(in the rows, 128 means zero)
The rows below come in pairs that one turn or mirror swaps. Which row does each named row swap with?
j_508: [160 118 114 135 129 134 136 159 108  90 130 119 146 116 126 157]
j_426: [124 114 154 101 109 157 151 155 120 119 124 132 147 173 112 131]
j_278: [131 113 143 114 139 143 121 148 132  89 126 130 131 123  87 178]
j_521: [175 124 143 109 129 129 118 121 136  99 166 166 145 106 124 171]
j_791: [168 122 143 106 150 125 132 145 126 132 119 182 151 143 120 141]
j_673: [156 129 162  84 115 155 117 103 158 120 148 142 126 139 115 155]
j_721: [136 121 153 102 140 145 108 126 144 102 133 139 115 130  92 177]
j_247: [155 127 142 102 142 133 136 149 134 136 118 172 149 165 120 133]
j_964: [134 133 121 134 125 120 105 141 135  88 103 149 138 111 133 136]
j_131: [132 160 143 114  93 129 143 123 125 101 132 120 134 151 149 128]
j_416: [139 124 121 127 133 122 110 144 135  89 101 147 137 109 131 138]
j_150: [119 147 141 122  96 129 146 122 129 104 123 127 153 154 156 128]
j_362: [140 107 133 126 139 139 136 160 119  90 131 131 136 109 109 171]
j_602: [152 166 115 119 107 144 139 148 130  79 127 122 151 121 120 152]
j_444: [100 129 150 124 102 133 135 129 125  85 118 158 172 135 144 138]
j_366: [130 113 145 112 107 150 134 147 132  99 127 181 195 133 131 129]
j_906: [120 101 151 122  88 155 132 125 128 102 133 117 156 145 147 130]
j_651: [168 119 138 110 150 122 113 131 138 114 146 181 144 112 133 159]
j_779: [122 114 158 103  97 167 156 146 126 116 135 119 151 158 130 132]
j_225: [150 122 166  91 120 151 119 106 149 124 147 141 117 141 107 166]
j_511: [130 111 134 115 134 141 123 149 121  96 130 132 127 129  92 182]
j_404: [172 117 136 109 151 124 115 131 128 115 141 180 146 113 129 158]
j_519: [123 122 157 107 118 155 156 153 122 122 127 135 156 176 114 136]
j_455: [118 110 154 107  87 159 153 141 123 112 131 116 154 155 130 136]
j_9: [135 153 144 110  94 137 144 119 124 108 130 121 130 153 155 129]
j_45: [140 111 120 130 131 134 138 166 115  92 123 129 141 116 106 170]
j_302: [144 132 158  97 131 141 150 151 127 132 117 151 151 177 114 128]
j_218: [171 118 143 108 153 120 122 134 136 129 129 180 152 134 116 148]
j_848: [165 120 154 100 101 157 127 128 135 124 146 173 177 141 138 125]
j_794: [171 119 155  96 104 156 131 132 144 127 147 171 173 147 142 120]
j_790: [129 117 149 114  99 147 138 143 130  91 125 175 190 137 144 132]
j_30: [172 130 164  89  99 152 131 118 151 129 148 157 146 146 137 123]
j_79: [179 127 136 102 129 132 119 127 134 104 168 160 154 106 119 168]
j_720: [153 125 166  93 124 140 114 108 153 108 141 138 112 135 102 166]
j_183: [151 168 118 115 110 133 139 138 129  67 136 129 151 121 120 156]
j_880: [164 114 143 101 149 131 135 148 127 136 114 173 150 152 109 137]
j_114: [169 131 166  88 109 150 120 106 155 130 149 147 137 150 121 145]
j_699: [ 93 139 148 123 102 140 136 126 132  96 127 144 156 152 147 138]
j_15: [152 154 123 126 119 132 136 154 131  73 115 129 138 116 109 144]
j_439: [168 128 163  86 100 154 130 110 144 126 154 150 145 146 132 127]
j_593: [111 134 142 120  98 144 129 125 128  82 121 164 171 138 144 131]
j_3: [164 155 137 106 102 143 140 132 129  83 168 133 156 117 117 177]
j_307: [163 148 129 107 105 144 132 137 136  78 159 134 151 113 120 177]
j_470: [143 143 123 136 118 129 115 141 136  77 103 139 134 106 125 145]

j_218 swaps with j_114
j_366 swaps with j_3
j_150 swaps with j_470
j_791 swaps with j_673

